Here is a table of points, one per row:
 -9| -9| 55|-14| 37| 30| -3|  4|  6|-29|-55|-55|  8| 20| 24|-18|-17| -5| 27|-14|-10|-17|-30| 25| 14|-19| 12| 37|-55|-25|-14| 45
 24| -1| 36|-24|-12| 11| -5|-21|-58| 12| -4| 42| 15|-18|  5| 13|-18|-20| -8| 34|  3|-28| 31|  3| 13| 46| 25|-12|-19|-13| 18| -3
 53| -8|  7|-11|  7|-30| 25|-66| 63| 38| 76|-37| 23| 21|-36| 24| 25| 38|  3|-17|  2|-46| -5|-27|-25| 76|-14| -9|-47|-30|-11| 70
-43|-14|-13|-24|-16|-65| 30|-63| 17| 18| -4|-50|-18|-21|-58|-62| 26|  8|  0| -6|-50|-19| 18|-33|-48|-48|  7| 19|  9| 19|-17| 41
 21| 58|-32|-10|-48| -5| -3|  7|  1|-43| 28| -5|-61|-63|-17| 63|  8|-48|  8|-30|-12|-55|-12|-19| -3| -7|-29|-33| 35| 41|-26| 37
  5|  8|-70| 36| 35| 14|-24| 25|-49| 29| -9|  2|-38| 21|  1| -8|-30|-20|-22|-25|-90| 29|-21| -3|-24|  3|-37|-52|-25| 21| 17| 25
  9| 21| 16| 53|-53|-38| 39|-26|-26|  5| 18|  5|-16|-44| -6|  6|-33| 22|-85|-57| 23| 23|  9|-12|-12|-15| 53| 40|-24|-17|-12|  0
 22|-25| 15| 38| 10|-29| -7| 27| 13|  6| 21| 42|-11| 72| 12| 22| 70| 24|-27| 32|-20|  0| 18| 28| 38| 21| -6|-36| 16|-12|  0|-19
-49| 13|-37|-30|  3|-36| 37| 34|-21|  3| 67| 14| 18| 40|-21|-12| 16| 68| 36|-42|  6|-20|-30|  6| 40|  1| 77|-13| 20| 32|-16| 39
  1|  9|  4|-33| 27| -2| 53| -2| -9| 40|-18|-24| 35|-10| 41|-32| 11| 35| 52|-37| 27| 56|-16|-19|  8| 36|-30|-23| 10| 14|-15| 12
-50| 10| 17| 32|  7| -9| 18| 27| 55|-28|  5| 25| 18|-49|-34| 41| 14|  9| 36|-25|  0| 41| 29| 13|-63| -1| 81|-17|-27|-23| 40| -7
 22|-67|-10|  6| -4|  6|  6|  5| 29|  0|-13|-10| 70| 17| 33|  5|  2|-31|-44|  6| 34|-16| 40|  3|-21|-50|-21| 10|  5| 52| 29|-17
 37|  5| 12| -1|-29| -7|-12| 36| 32| 10|  4|-19| -2|  2|-57|-16| 34| 75|-11|  2| 90|-32|  6|-29| 27|-13|-33| -3|-45| 38|  5|-13
 98| -6|-53|-18|-29|-55|-67|  2|-18| 19|-48| 17|-24|  9|-39|-10| 38| -8|-34|-24|-22|-37|-26| 43| -9| 16|-36| 73| -1| 18| 12|-54
-44|-11|  2|-22|-72| 47| 41| -3| 23|-49|  1| 18|-24| 21| 23|  1| 31| -7|-12|-44| 20| 12| 16| 15| 10|-31|  2| 25| 67|-19| 17|-10
 26| 76| 49| -1|  9| 21|-38|  5|-18|-16|-49|  5| 28| 33| 13|  1|  6|-47|-19|  4| 40| 15| 25|-37|  4|-13| 36|-30|  7| -6|-13| 44
 -54| -60| -40|  -2|   9| -32|-115| -58|  15|  14|   2|  15|  -6|  34| -35|  20| -12| -17| -14| -55|  45| -35|   1| -15|  -5|   2|  -6| -10|  42|   0| -22|  43
 53|-12|-53| 42| 17| 47| -8| 42| 10| 57|-47|-10|-56|-31| 33| 17| -8| 46|-26|-72| 19|  9|-32|-32| 21|  8| 61| 23| 60|-52| 15|-39
 -5| 12| 59| 59|-15|-38|-58| 53|-25|  5|-47|  7| 40| 11| 44| 43| -2| -9|  1| 40| 23| 22| 32|-43|-16| 31|-11|  0|-10| 56| 26| 26
-12| 15|-14|-44| 10| -4|-17| 14|-10|-50|  7| -2| 63|  6|-14| 40| 14| -6| 22|-21| 20|-67| 12|-29|-45| 13| -5|  8|  0| -4| 89|-16
-30| 74| -5| 50| 18| 22| 20|-47|-60| 16|-10|-43|-14|-19| 48| 10| 16| 38| 10|  5| 11|-34|  8|  6| 23|-20|-28|  3| 21| 59| 30|  6
 55|  2| 18| 65|-43| 64|-17|-34|-44|-15|  1|  9| 19|-17|-37| 35| 39|-40|  9| 45|-27| 28|-37| 11| 21|  4| 30| -4|-21|-51|-19| 40
 27| 31| 29|-23|-28|  2|-17|-22| 42| -3| 11|-49|  0|-33| -1|-15|-53| 30|  1| 43| 24| 39| 13| 21| 61|-19| 39|-28| 39| 34|-39|-15
-41| -5|-22| 15| 45| 45| -5|-52| 26|-26| 53|  7|-52| 36| 16|  8| -1|-60|-34| 32|  4| 27|  1|-60|  6| 31|-27| 25| -7|-31|-23|-37
  9| 20| 35|-32| 24| 27|-16|-17|-66|-16| 57| 46|-13|-22| 11|-26| -5| 26|  9| 36| 56| 34| 19| 53|-46|-97|  5| -8| 31| 14| 27|  3
-50|-39|-44| -9|-13| 27|-16|-17|-33|-21|-34| 34| 30|-15|-14| -8| 13|-17| 35|-39| 55|  2|-31| -4| -5| 14|-10|-28|-98| -2|-11|-15
 13|  1|-45| 36| 46|-67|  7| -8|-22| -1| 66|-25|-47|-15| 60|-41|-22| 34| 49| -6|-17| 26| 40| 30| 14| 34| 31| 19|-22|  3| -3|-27
-18| -6| -2| 23|-45|-21| 33|  3|-25| 30|-35|  3| 20|-62|-32|-17| -1| 20| -9|-35|-13| 26|-68|-16|-31| 18| 29|  0| -5| 25|-13| -8
 -9| 29|-38|-48| 14| -3|-15| 11| 39| 44| 43| 26|  8|-24| 43|-33|-49|-36|-45| 16|-47|-63|-49|-62| 30|-24| 39|-48|-71| 39| 23|-16
 26| 32|  2|-10| -1| 52|  0|-11|  6|-12|-46|-54| 35| 14| -2| 39|-28|  6| 16|-19|-44|  2|-19| 47| 29|-26|-14| 43|  4| 41| 77|  4
-28|  8| 12|-28| 28| -3| 29| 14| 28|-10|-23|-30| 14|-44|  8|-10|  8|  2|  9|-32|-45|  7|  1|-57|-20|  9|-91|-46| 47|-33|-22|-67
  9| 40| 27| 20| 16|  4| 22|-19| 77| 21|-43| 45|-23| 48|-34|-19|  7|-19| 33| 35| 51| 13|-47| 28|-26|-14| 14| 34|-40|  5| 11|-41
 -2| 16|-17| 47|-30| -9| 48|-21|-62| -3|-30| 13| 11|  3|-51|-20|-67|  4|  8| 26|-10|-19| -4|-10|-24|-12|-60|-42| -3|-23|-41| -6
  6| 22| 12|  4|-35| 26|-24| 11|-15|-35|-22|-74|-15| 59| -7| 25|-19| -5| 37| 23| 13|-31| -6|  4| 11| 12|  1| -3| 10| 14|-86|-30
-45| 33| -6|-33| 23|-17| 44| -3|-19|-22| 34| 30|  0| -3|-39| 14|-24| 48|-80| -3|-17| 43|-24| 41| 22| 46|-40| 51|-11| 77|-42|-39
 19|-24|-30| -5| 10|  9| 20| 10| -6|  4| 71|-31|  6|-16|-16| 26| -9| 10| 48|  9| 40| 23|-53| 27| 28|-15| -7|-41| 26| 11| 35|-13
  7|-58| -1| 62| 40| 22| 69| 13| 29| -6|-12| 24|-28|-11|-37|  1|-30|-17| -7| 46|  5|-17|-19|-43| 30|-13| 22| 11| 33| 60| 26|-13
 18| 17|  4|-55| 24|-10|  6| 20| 20| 56| 23|-19| 23|-32|-35| 21| -8|-61| 24| -3| 31| 30| 46| 17| -2|-45|-30| 23| 52| -9|-38| 21
-44|-37| 37|-11|-42| 41| 24| 20| 18| 32| 40|-14| 11|  3|  1| 25|-46| 45| -1| 14|-48|-22| 32| 14|-22| 53|  9| 57|  8|-41|  4| 37
 10|-20| 33|-33|-10|-50| 28|-19|-31| 14| 33| 42| 16|  8|  7| 23| 72|-41| 44|-31|-80| 56|-39|-66| 18|-23| 10| 33| 29| 24| 26|-19
-44|-60|-29| 27|-61|  5| -9|-29| 39|-37|  7|-30| 18|-58| -2|-38|  1| 16| 43| 33|-19|-20|-44| 12| 17| -4|-37| -8| 26|  3| 24|-14
 42|-42| 80|  7| 27|-23|-14|-36|-17|-25|-13|-57| 47|  0|  9|  8|-12|  6|-39|  7|-17|-26|  7| 58|-25|-27| 35|-33|-12| -4|-12|-72
 12|-43|-12| 21| 42|  9| -8|  2| 38| -7|-28|-50|-45|-53|  3| 77| 46| 29| 22| -6|-15|  2| 34|-26|-64| 22| -5|  9|-59|  2|-16|  5
 23| 10| 20|-14| 12| 14| -1| 80|-21| 13| -6| 18|-27| 33|  3| 33|  4|  1|-15| 39| -4|-12| 37|  4|-90|  4| -3|-21|  5| 18|  1| -1
-13| 14|-50| -5| 10| 12| 49| 56|-27|-12| 21|-10| 19| 69| 41| 30| 19| 13|-17| 20|-15| -3|  4|-18| 16|-88| 11| 58|-21| 16|-44| 57
 -5| -3|  7|-35| 25|-35|-52| 15| 28|-72|-32| 81|-54|-10| 24| 15|-36| 42| 25| -5|-59| 42|-60| 16|-26|-31|-12| 39|-25|-27|-34| 26
-18|  0| 72| -3|-51| -3|-61| 12| 41| 19| -9| -7|-34| 18|-38|-25| 27|  6|-22|-39|-67| 50| 17|-33| 19| -9| 13|-69|-16| 43|  8|-10
-27| 24|-13|-17|-25|-45|-19|-79|-13| 28|-58|-26|-10| 55| 49|-19|-16|  7|  3| 48|  0| 10| 45|-41|-26| 20| 35| 25|  8|-17| 43|-29
 45|-29|-29| 20| 29| -3| -8|-20| 66|-35|-17| 32|  8|-35|  5| -7|-43| 40|  3| 28| -7|  6| 72|-59| 49|-64|-72| -2|-20|-55| 20| 49
 17|-17| 24|  7|-32| 69|  8|-10|  0| 20| 36| 16| 13| 80| 65| 36|-44| 10|  1|  9| 22| -5|-56|-33|-46|-23|-18| 18|  1|-16|-14|-50
 28| 18| 18|-51| 18| 75|  8| -8|-37| 50| 19|  2| 13|-37|-26|-48|  7| 13| 27| -7|-20|  1| 31| -3| 24|-36| 16|-10|-13|-35| 13|-40
-66| -7| 25| 50| 90|-40|-13| 34|-20| 39| -8| 40| 33| -9|-34|-18|-30|-15| 12|-16| 16|-91|-11| 11| 36|-46| 20| -8| 47|-26|-42|-39
  5| 13| 27|-36| 29|-10| -8|-41| 15|-17|-24| 10|-15|-18|-26|  7| 43|  7| -1| 35|-18|-27| 28|-19| 22| 44| 50| 37| 24| -4|  6| -7
  5|-90| 25|-24| -3| 47| 32| 15|-65| 52|  0|  6|-53| -5| -9|-37|-60|-19| -1|-12|-24|  0|  9| 23|-29| 26| -8| 12| 29|  4|  6| 44
-60| 26| 33|  4|-31|-26|-12|-33| 19| 51|-19| 38| 14|-18| 14| 71|-28| 28|-18| -7| 20|  8| 17| 51| 53|  9|-59|  7|  8|-31| 61| 39
 -5|-12|-79|-15| -7| 15| -3| 28|-21|-67| 16| -7|  6| -2| 21|-57| -7|  2|-88| 47| 26| 44|-10| 13|-70| -1| 34|-22| 19| -7| 25|  7
  5|-29|-47|-12| 36|  8| 31|-57| 18| 32|-13| 57|  0|-25|  9| 51| 24|  7| 23| 25| -2| 12| -3| 35| 10| 41|  0|-60| -4| 51|-51| 17
  24|  -3| -24|   2| -15|   5|  10| -15|   8|  -5|  -9|  49|  39|  24|  40| -51|   5|  50|  45|-110|   5|   3|  35|  10|   4|   6|  -6| -24|   5|   3| -40|   9
 32| -9| 18| -4| 43|-25|-12|-31|-19|-15|-34|-29|-29| 58|-47| 28| -9|-40|-23|  1| 14| 30|-34|-13| 50|-43| -7| -6|-36|-45| 34| 10
 -9|-43|-29|-49|-15|-38| 59| 48|-21|-16|-57|-10|-22|  5|-35| -3| -5| 17| 25| 49|  2| 13| 35| -7| 62| 39| 19|-34| -4|-11|  0| 25
 29|-24| 49| 32| 12|  3|-28| 13| -8|-41| 42| 28| 32| 33|-25|-12|  0| -9|-23|-41|  9| 25| 21|-30|  5| 29|-21| 14| 16| 51|-41| -7
There is one direction along which these points spread out most. Take the direction at right angles to it along which they spread out most. Then take the direction at right angles to both along which they spread out most. Go by this last direction. For each point below, how far along it does it lie, from 0 to 99? 50 is the average, and the first point above lies past it. One standard deviation of the points above along it is 16.
   2|   8|  38| -36| -19|-116|  53|   7|  -1|   9| -16| -18| -56|  28|  60|   7|  -8| -48|   5|   1|  45|  18| -36|  19| -33|  28|  -5| -20| -30| -27|  16| -13 45
 16| 30|-29| 67|-33|-46|-23| 46|-23| -1| 33|  6| 37| -3|  5|-38| 51| 12| 37| 49| 11|  5|-21|-32| -8|  8|-42| 39| 31|-74| 10| -7 48
 -3|-17|-38| 34|-29| 12|-52| 10| 19|  9| 15|  5|-31| 47|-27|-26|-48|-20| 68| 11|-29| -2| 50| 38|-22| 11| 27| -2| 15| 11| 43|-22 43
-14| 16| 12| 11| 32| 21| -7|-41|-26|-24| 19|-39|-18|-15| 11| 41| 20| 15|  2|-21| 47|-20| 25| -6|  2|-31| 17|-23| 15|-15|-18|  1 67
-57| 33|-20|-30|-41| 54|  0| 30|  1| 76|  6| -7|-49| -9|-18|-13|  4|-26| 18| 16| 21| 20| 12| 25|  3|-45| -8| 38|-54| 11| -7|-20 51
 -6| 11| 45| 26| -9|  9| -1| 52| 17|-19| 59|-30|-55|-33| 31|-60|-18|-37|-18|-50| 12|-35|-24| 39| 38| 18|-40|-66| -8|-17| 51| 35 53
 15|  3|-39| 39| 12|-42| 20| -5| 69| 36|-21| -5| 51| -6| 31|-31| 35|-90|-25| -8|-19|  2| 10| 48| -6| 31|  6|  2| 22| 27|-42| 59 47
-37| -9|  2|-44|-13|-10|-50| 18| -6| 42|-11|-33| 30|  7| 21| 38| 53| 14|-81| 70|-31| 30|-38| 29| 13| -4|  8|-46|  4|-68|-27|-17 44
  1|-75| 43|-21|-36| 18|  0|-10| -7|-34|-14| 46|-29|-32| 75|-21| 85|-19| -9| 32| 14|-83| 11|-10| 31|  0|  3| 31|-36|  3|-33| 11 49
 35| 52|-35|-19|-47| -3|  7| 40| 22|-15|  6| 57| 23|-15| 28| 10|-71| -9|  7| 16|-48|-31|-14| 16|-37|  5| 23|-10| -5| -5|-47|-45 31
 28|  3|-23|-34| 28|-17| 11| 17|-11|-27|  6|-21| 39|-52| -9|-11|-45|-50|  3|-17| 42| 31|-39|-33| 24| 65| 28| 47| 49| -4|  9| 46 53
-29| 29| 23|  5| 46| 41|-73|  4|  1| -8| 16|-34| 25|-16| 21|-61| 41| 19|  3| 39| 12| 21| -4|  5|-14| 56|-12| 61|  2| 25| 14| 25 56
 25| 65|  4| -1| 27| 42| 26|  3| 13|-43|-51| 39|-24| 60|-54|-63| 31|  5|-52|  8|-20|-31|-34| 52|-54| 12|-21|-32| 37|-50| 40| 13 34
-33|  8|-19| 27| 12| 35| 13|  7| -1|-43| 29|-36| 38| 10|-18|  9| 16|-47| 21|-53|  2|  6|100| 37| 47|  7|-19| 15|-62|-35|  5|-58 66
